Families of rows that turns and mirrors carry onto each other, the same ones carrying the whole set onto itself: the rest of each named row's family, in list order
5 families of 8 rows
pib: [-11.9 -23.1  -3.7 -14.7   3.4  17.5   9.8 -12.2  -9.1  13.0]
Nis: [ -5.4 -15.9   4.4 -10.9  22.5  19.2  -8.6 -10.5   4.5 -10.0]
zanam: [-13.3 -17.2   1.8 -12.3  -3.6  11.6   6.8 -12.4 -16.0   9.5]
Sef: [ 10.9   4.9 -33.3  12.6   3.3   3.7   4.5   6.0  10.0 -20.1]
Zuriz: [ 16.6   1.2 -23.1  10.4  -4.4  -0.7  -9.3  -0.7  17.7 -21.4]
nure: [  8.0   2.4 -39.1   5.2   3.1   1.9   7.6   3.8  21.9 -11.1]
temo: [-10.3 -14.3  11.8  -6.4  -2.0   5.6   9.5 -11.5  -7.5  12.3]
Fogo: [ 13.7   3.7 -29.8   9.7   3.7  -0.5   6.4   0.3  23.7 -16.6]
zofeb: [ 13.5  -6.7 -22.7  -7.1 -24.2  -7.8  15.3   3.9   8.0 -15.7]
fubiv: [ 11.5  -1.0 -28.7  -6.8 -17.7  -6.0  16.8   8.3  -3.9 -14.2]
zaku: [ 10.1  -0.8 -34.4  10.1   5.1   0.5   2.9  -3.2  17.6 -23.1]
tiza: [  8.0  -4.5 -35.2 -11.9 -17.3  -6.8  17.4   5.7   1.9 -10.5]
bag: [-17.8 -22.8   0.5 -11.0   0.3   6.0   6.9 -18.0  -8.7   9.4]
Fek: [ -4.8 -15.3   6.9  -9.2   1.4  17.5  10.8  -6.3 -12.2  13.2]
fefis: [ 10.6  -9.1 -30.8 -12.9 -20.7  -7.8   0.8   2.7  -2.8 -17.7]
daz: [ -1.2 -14.8   3.5  -7.5  24.2  16.0   3.6 -11.8   9.1  11.4]
daf: [ -9.0 -12.9  10.7 -14.8  -9.0  20.4   4.5  -2.7  -7.4   4.0]
Pifuv: [  7.3   4.1 -35.6   3.2   0.0  -7.6   5.1  -7.3  22.6 -17.0]
bimu: [ 12.1   8.9 -26.9  10.5  -0.8  -6.3   3.5  -3.5  12.9 -22.9]
dud: [ -6.7 -14.6   0.1  -7.5  27.0  10.7  -3.9 -18.5   7.5   3.8]
luz: [ -3.1 -17.9   1.8  -3.6  25.5  18.0  -0.7 -14.3  -3.1   0.5]
Gumi: [-16.4 -20.8  -1.1 -21.7  -7.1  20.0   4.0  -8.5  -2.2   5.6]
mota: [  5.5  -3.2 -41.0  -8.3  -9.7  -2.5  13.6   8.2  -2.4 -14.4]
furo: [ 15.8  -2.9 -24.3 -14.2 -23.1  -9.7   5.0   7.5   7.2  -7.8]
non: [-12.1 -14.8   3.7 -15.1  -4.5  10.6  10.0 -10.8  -7.8  16.5]
rel: [ -7.4 -15.7   5.8  -8.1  22.0   2.9   2.1 -17.4  11.0   8.6]
mato: [ 10.4   6.3 -27.9  -7.5 -17.8 -12.5  15.8   2.7   6.0  -9.9]
gefa: [  4.7  -0.5 -34.9  -6.9 -15.9 -10.6  11.6  -1.6  -2.0 -18.6]
Dibo: [  8.9 -12.3 -28.8  -7.9 -22.7  -7.1  13.4   0.1   3.9 -20.6]
Bedir: [ -5.6  -7.6   1.4  -7.2  22.4  20.4 -12.6 -11.9   1.3   1.6]
rer: [ 16.6  -4.9 -23.0   7.8  -1.5  -3.9   2.4  -3.3  19.5 -27.7]
nuru: [ -2.3  -9.2   8.2  -2.8  25.7  11.0  -3.7 -14.2   4.6   3.0]
Tonok: [ -6.9 -15.8   8.3  -1.9  23.0   4.9  -2.1 -17.3  -1.9  -1.5]
tapog: [ -5.9  -7.1   0.4 -11.2  21.2  19.3  -9.8 -11.7   9.8   8.6]
karog: [ -2.5 -11.9   7.2 -15.1  20.8  17.6  -4.0  -7.3  17.0   1.1]
voz: [-13.3 -13.5  -3.4 -21.9  -1.1  17.9  -1.2  -8.5 -11.3  11.6]
dezu: [ 14.5  -7.0 -27.6   2.7  -1.0  -5.0   4.6  -4.5  27.3 -22.7]
kurug: [ 12.0   4.3 -31.0  -5.8 -11.8  -3.7  16.8  14.4   2.0  -7.8]
Mig: [ -8.0  -8.0   4.1 -18.8  -2.3  17.4   0.2  -4.2 -11.4  13.2]
ner: [ 10.8  -5.0 -33.0   2.3  -3.7  -1.5  -8.0  -5.2  26.4 -15.8]

The rest of the family of mato: pib, Fek, daz, Pifuv, bimu, luz, gefa
The rest of the family of daf: Nis, Zuriz, fefis, Gumi, furo, karog, ner
The rest of the family of rer: zofeb, Dibo, Bedir, tapog, voz, dezu, Mig
The rest of the family of Sef: nure, temo, bag, mota, rel, Tonok, kurug

Families of rows that turns and mirrors carry onto each other, the same ones carrying the whole set onto itself: the rest of each named row's family, in list order
4 families of 8 rows
nif: [ -6.9 -18.5  31.2  -0.7   5.3 -26.3  11.0  17.4   2.9  18.3 -23.5 -13.6
  17.5  30.9 -41.0  -3.5 -11.0 -18.1  -0.3  -1.4 -32.6  47.4]
tuz: [ -8.2  16.5  36.2   9.6  10.0 -21.6 -15.6  15.8  13.3  14.8  -0.3 -13.8
   0.0  -5.2 -21.7  14.4 -20.8   7.0 -13.3 -13.5 -39.0  20.7]
Gib: [-22.9 -12.9  32.8  10.2  -0.3 -28.5  -1.9  23.1   2.8  33.2 -15.9  -5.6
  -8.9   2.2 -43.2   6.0 -11.0 -27.6 -25.3  -4.3 -33.0  -6.6]
bopaz: [ 24.8 -12.9  17.7  37.0   5.7 -23.1  14.1   1.0 -20.1  36.6 -10.2   5.7
  -5.3  19.8 -22.9  -1.0  -5.9 -16.6  -0.7 -24.5 -38.1  42.5]
vud: [-27.2 -10.2  37.8  18.3 -12.6 -29.4   3.3  26.4   7.7  26.9  -9.3 -12.9
   2.7   5.8 -42.5  17.1  -6.5 -31.0 -29.0  -5.7 -41.0   5.4]
vapa: [ -9.8 -19.2  32.4  38.3   7.7 -12.8   8.4  26.1 -16.9  15.6  -9.7  -9.4
 -27.0  -7.8  -7.9   2.8  -2.3 -10.8 -32.8 -25.5 -31.3  20.6]
nened: [ -0.3 -18.5  32.4  38.0  13.2 -30.7  16.1 -11.1 -12.7 -11.4 -13.7  -6.8
  -2.7   9.5 -31.2   0.6   6.0 -16.1 -15.1 -18.0  -7.4  38.1]
Vamip: [  0.1 -13.3  36.5  35.7   9.3 -16.1   1.8  27.3   2.4  19.7 -10.4  -8.6
 -32.3  -4.5 -14.5  -1.2  -9.1  -5.1 -37.9 -14.7 -26.8  16.7]
fisu: [-19.5 -12.4  28.6  11.8  -6.9 -32.3   0.0  27.0  -0.7  26.5 -21.2 -13.3
 -15.5   3.3 -28.1  12.7 -12.0 -15.8 -25.9  -0.9 -33.9  -7.7]
ruvo: [-15.5 -14.3  26.9  33.4  19.2 -15.4   6.0  17.9 -13.3  10.2 -14.8  -9.7
 -30.3   0.1 -20.9  -0.6  -8.5   4.3 -28.9 -19.2 -25.2  10.6]
Pebo: [ 11.1 -10.6  13.3  34.4   8.8 -21.4  24.8   9.6 -16.5  31.2   0.4   2.7
   5.3  16.2 -23.3   1.1 -15.7 -30.8   8.6 -23.4 -41.6  44.3]
rilel: [-22.2   8.8  32.5   6.1  13.0 -17.7 -17.8  22.8  10.4   9.2 -15.5 -17.4
   4.5  -7.1 -16.1  10.6 -11.7  -7.3  -3.2 -15.2 -42.0  17.1]
girul: [ 16.4 -17.9  29.8  34.5   5.1 -21.0  15.6  -9.8 -11.7  -7.7 -20.7 -11.5
  -4.8   7.2 -31.0   3.7  -7.2 -25.9 -16.9  -3.8 -13.9  49.7]
Mak: [ 19.6 -11.3  23.0  19.1  13.8 -18.7  26.3  13.2 -22.3  20.6 -16.0  12.7
   5.0  17.8 -27.3   0.8  -4.4 -30.9   1.1 -27.2 -31.3  46.6]
bak: [ 16.3 -24.5  29.0  28.8  13.7 -24.0  12.8  -4.9 -20.1  -8.2  -1.0  -9.0
  -4.8   5.0 -37.9  -6.5  -4.3 -18.8 -17.5  -9.4 -10.6  43.5]
Libo: [ 10.5   4.3  27.2   9.4   0.3 -35.2  14.1 -13.4   5.4  12.4 -11.2 -24.8
  13.0  10.2 -43.6  11.9  12.6 -13.5  -0.3 -13.8 -40.8  19.1]
beke: [ -0.7  -9.9  30.9  26.2  -3.3 -18.4 -25.2  20.5 -24.6  20.4  10.9  10.9
  -8.8 -10.5 -28.0   1.4 -20.8 -25.6 -12.6 -14.4 -34.7  11.8]
kotes: [ 24.7 -12.0  18.2  26.6  10.9 -18.3  16.8   7.5 -22.9  27.0  -6.9   8.1
  14.5  16.2 -23.9   3.9   2.7 -26.3  -6.1 -30.7 -40.0  42.7]
pagir: [-23.9 -16.9  25.8  10.2 -19.4 -25.1  -2.8  33.8  -8.7  27.8 -12.0 -15.3
  -7.9   9.0 -46.5  11.2  -3.9 -21.1 -25.6  -8.1 -30.4   8.1]
Vit: [ 18.3 -11.0  27.7  37.8  -3.6 -23.7  20.7 -12.6  -5.8  -7.9 -10.5  -2.5
   1.8   6.3 -26.6   1.7   5.6 -22.7 -11.1  -5.7 -17.7  45.1]
Lebeg: [ -2.6  -8.1  24.9  31.6   8.4  -6.9  -0.6  28.1  -0.5  14.0  -7.4  -1.6
 -27.0  -8.2 -11.7  -0.7 -15.2   4.2 -30.0  -7.5 -33.9  14.9]
veze: [-13.4  -0.1  40.7  15.1   3.8 -25.9 -18.8  27.0  12.0   7.0  -1.9 -16.3
  -0.8  -7.1 -16.3   1.9 -11.8   0.9  -5.9  -8.7 -52.2  15.6]
dode: [-11.7   0.2  34.3  12.6   2.6 -26.5 -19.4  29.3   9.7   8.1   0.1  -5.5
   9.3  -9.4 -27.0   1.2 -24.0  -0.3 -14.3 -14.2 -48.4   9.7]
Dosu: [ -2.4 -16.8  26.3  41.1  -3.4 -31.8 -13.9  22.6 -13.2  28.5  18.9   6.8
  -1.1  -8.7 -29.9   9.5 -28.7 -18.8  -7.0 -12.3 -33.7  18.8]
Beto: [ -5.4 -23.2  30.2   6.2   9.0 -32.4  11.3   9.0   0.1  19.4 -35.7  -4.6
  24.8  22.9 -34.1   4.3  -2.0 -26.1  -1.7  -9.0 -22.6  43.8]
sed: [  5.3  17.8  31.7  15.3  -6.5 -27.3  17.5 -18.4   1.8  11.6 -12.0 -20.9
   6.3  10.0 -28.6  18.1   1.0 -16.6   0.9 -17.2 -42.1  34.2]
vene: [ -9.2 -16.2  22.9   3.1   3.8 -24.2  13.1  26.1   0.1  12.9 -17.5  -9.5
  19.9  28.2 -43.1   0.5   1.8 -30.5  -9.7 -14.1 -17.2  47.9]
vipe: [  1.2 -14.0  28.3   6.4  12.6 -37.6  17.4   9.0   6.0   4.5 -27.1  -7.5
  21.6  25.5 -29.9   2.6  -2.7 -29.8  -5.1  -4.5 -14.6  40.7]
Kez: [  0.0 -16.5  36.4  27.6  -6.6 -28.3 -16.1  27.0 -21.4  21.4   4.4  15.0
 -11.5 -13.6 -34.4  12.9 -19.3 -19.6 -19.2 -14.9 -28.6   7.2]
bopo: [ 10.6   3.4  23.6  18.1   4.8 -26.5  24.2  -9.0   2.4   0.2 -10.1 -23.4
  16.1  10.5 -37.6  11.0   4.6 -22.1  -1.6  -9.5 -55.1  29.4]
Dutim: [ -1.8  -5.5  26.9  43.8   7.1 -19.8 -21.0  15.4 -13.0  18.1   8.8  14.4
  -6.0  -9.6 -27.1   9.3 -27.6 -31.1 -17.3 -14.1 -27.0  21.1]
gaf: [  8.3   3.9  24.5  15.8  -8.3 -28.8  27.4  -7.5  -3.1   7.2 -17.4 -14.5
  18.0  14.1 -33.5   1.3   1.6 -24.5   3.4 -21.2 -54.5  30.6]

The rest of the family of Vit: fisu, Mak, Lebeg, dode, vipe, Kez, gaf
The rest of the family of tuz: nened, ruvo, Pebo, pagir, Dosu, sed, vene
The rest of the family of veze: Gib, Vamip, girul, beke, kotes, Beto, bopo

Families of rows that turns and mirrors carry onto each other, the same ones carrying the whole set onto itself: the rest of each named row's family, in list order
4 families of 8 rows
Bap: [ 11.7  13.6  36.2  -3.6  -0.6   0.7 -17.5 -15.4 -20.5   5.1  16.5 -17.9
  20.6  19.7 -10.6 -24.0  -1.4  -9.6   8.9  13.6]
Pab: [ 19.5   5.9  15.4  -1.5   8.3  13.4  -1.5   6.1  -5.8  15.2   0.3 -36.9
  26.1   7.6  -8.9 -34.9  -2.6   5.9  13.7  11.5]
gusaf: [ 16.8   7.1  32.0 -12.8  -4.9   2.8 -20.1 -13.9 -17.5   1.4  14.9 -13.3
  19.4  10.8 -20.3 -28.2   3.0  -3.6  13.1  12.5]
mag: [  4.7  -9.8  13.7  27.6 -13.1   2.8  -3.9 -19.2  -6.2  26.3 -16.2   3.8
  33.6  26.5   2.4   1.9  43.7 -14.2  22.4  18.2]
Kufa: [  0.0   7.6  12.5   0.4   8.3   4.4 -10.4  -4.4 -10.4  10.1   5.6 -22.2
  20.3 -15.4  -7.1 -29.0 -10.3  12.2  23.0   9.7]
buze: [ 16.1   8.3  16.2  -2.4   2.9  12.2  -2.9  -4.8  -9.5   9.4   2.8 -30.3
  21.6 -11.5 -12.1 -31.9  -4.0   8.2  23.8   7.5]
bili: [  3.5   2.1  21.5  -3.5   1.5   1.9 -22.1 -14.7 -13.4   3.0   8.9 -15.6
  15.9  -0.7  -4.9 -26.9  -8.6   8.0   9.8  27.9]
kele: [  4.8  20.7  23.5  -0.2  10.8   2.2  -9.0  -7.9 -20.6  13.9  17.1 -16.8
  33.1  -4.6 -14.4 -20.2  -3.2   4.6  25.7  -1.0]
pavaz: [  9.5 -20.2   2.1  31.1  -7.5 -11.5   7.5  -2.3   9.9  30.9   3.9   3.3
  19.3  14.6  -4.4   4.6  37.6  -5.2  20.8  13.0]
dito: [ 15.1   4.5  26.5 -10.9   3.5   0.4 -16.4   4.0  -9.6   8.7  14.5 -18.2
  18.7  22.7 -23.8 -33.9   4.0  -4.5   6.2   6.1]
fid: [ 24.4  12.9  24.7  -4.3   6.6   3.6  -0.7   6.3  -4.9  18.0  14.0 -24.3
  25.5  12.4 -19.8 -28.0   1.2   6.4   8.8  -0.9]
mize: [  6.7  -0.2  23.9   0.1  -1.2   4.0 -16.9 -10.6  -9.4   2.6   3.6 -24.8
   8.3   5.2  -1.1 -33.0  -9.2   1.0   6.3  24.3]
kezur: [  1.8 -18.9   5.0  33.2  -7.7  -8.0   1.3 -15.7  12.4  28.3  -4.9   5.8
  22.0  13.7   6.3   0.6  37.5  -4.1   7.7   7.7]
sama: [  8.5  14.5  31.6  -5.3   3.0  -1.2 -21.1 -17.3 -22.7   6.1  19.5 -10.7
  28.5   9.7 -11.8 -19.5  -1.4   1.7  13.7  15.8]
Zipa: [-12.3 -19.1   0.5  26.2 -10.0  -6.5  -1.6  -0.1   7.1  28.2 -15.7   7.8
  12.8   2.0 -13.2  -8.3  35.5  -8.0  26.7  -6.4]
Mukup: [ -2.1 -14.5   5.0  32.8  -4.4   3.5  -2.0 -18.7  -1.6  25.4  -7.7  -2.8
  36.8  23.7   9.5  -0.3  42.6 -15.8  20.7  12.0]
Las: [-10.0 -21.9   0.2  23.8 -10.2  -4.8  -8.5 -10.3  10.1  27.4 -17.8  -3.8
  14.6   2.3 -11.2  -7.2  38.0 -15.0  23.1 -14.4]
Zim: [-17.7 -17.8  -0.3  26.4  -1.9   0.3  -9.4  -9.5  -3.3  22.8  -6.2   0.4
  30.5  18.0  -2.8  -8.2  44.1 -23.9  30.5  -3.8]
Megi: [ 20.8  18.0  28.6  -5.9   2.1   4.9  -3.9  -8.6 -15.1  11.9  16.7 -18.7
  27.2  -0.3 -22.2 -24.1   2.0   3.4  19.5  -3.0]
Lebez: [-13.9 -22.9  -1.0  27.0  -5.6 -10.8  -5.6  -5.5  10.2  24.9  -3.3   9.0
  16.3   8.5  -6.2  -6.8  37.8 -12.2  17.0  -7.4]
nad: [  4.2   8.0  15.5   4.4   6.6   6.8  -1.9  -0.8  -7.1  11.8   3.6 -30.4
  12.8 -10.2  -6.4 -32.5 -11.9   4.2  19.1   3.4]
tena: [ -7.0 -12.0   7.1  23.8  -8.0   2.6  -9.1 -17.6  -4.2  27.4 -15.7  -7.7
  32.6  16.6  -7.4  -2.8  45.1 -25.1  30.7 -11.6]
nenu: [ -5.0 -24.6  -1.0  23.9  -7.1 -14.2  -3.8   3.8   5.5  24.4   6.3   7.3
  14.2  16.6 -14.8  -3.3  38.8 -16.5  27.7   5.0]
nuna: [  6.3 -13.4  13.7  26.4 -14.2   2.2  -8.9 -27.2   1.0  27.1 -16.1  -6.5
  29.9  23.1   2.1   3.0  43.9 -16.6  15.7   6.6]
ver: [ 11.1  -1.7  18.2  -8.9   4.0  11.0 -18.0   4.5  -9.6   5.6   2.4 -30.9
  18.9  18.4 -13.0 -39.8   1.0  -4.0  11.2  19.5]
nupi: [ -7.2 -23.2  -3.3  25.9  -3.9  -1.0  -6.5   0.0  -4.1  21.4  -1.0  -2.9
  24.6  23.2  -5.8  -5.3  42.1 -23.9  38.1  14.9]
Sis: [ 11.4  -1.7  18.4  -8.5  -2.8  10.5 -18.4 -10.4 -12.6  -0.4   1.5 -25.2
  13.7  -0.8  -9.8 -35.6  -2.7   2.1  15.9  22.1]
nege: [  9.3  21.4  29.4   1.3   8.0   1.8  -3.8  -4.3 -17.4  14.0  16.6 -23.3
  26.7   3.8 -16.2 -24.5  -2.6  -5.7  22.8  -7.9]
fegik: [-11.2  -9.2   6.1  23.7  -7.6   2.2  -4.4  -7.2  -9.3  26.8 -14.4   2.9
  32.5  17.6 -10.9  -4.9  43.7 -22.1  37.8  -4.5]
Dep: [  6.8 -18.1  -1.4  33.2  -5.2   0.6   4.6  -5.7  -0.1  27.1  -3.1  -7.1
  29.4  21.2   4.4   2.1  40.1 -13.4  31.0  22.4]
nika: [  2.6 -23.5   7.6  26.9 -16.1  -5.5  -7.5 -21.0  14.1  27.2 -18.9  -1.3
  13.2   8.9  -0.6  -1.0  36.7  -6.9   6.9   3.9]
deluk: [  3.6 -19.6   7.3  29.7 -16.6  -5.6  -0.3 -12.9   9.8  27.4 -17.7   8.2
  13.9  10.1   0.6  -1.4  35.1  -1.5  11.4  16.8]

The rest of the family of Zipa: Bap, mag, mize, nad, nege, fegik, deluk
The rest of the family of nika: Kufa, bili, kele, sama, Las, tena, nuna
The rest of the family of Zim: gusaf, buze, kezur, Mukup, Megi, Lebez, Sis

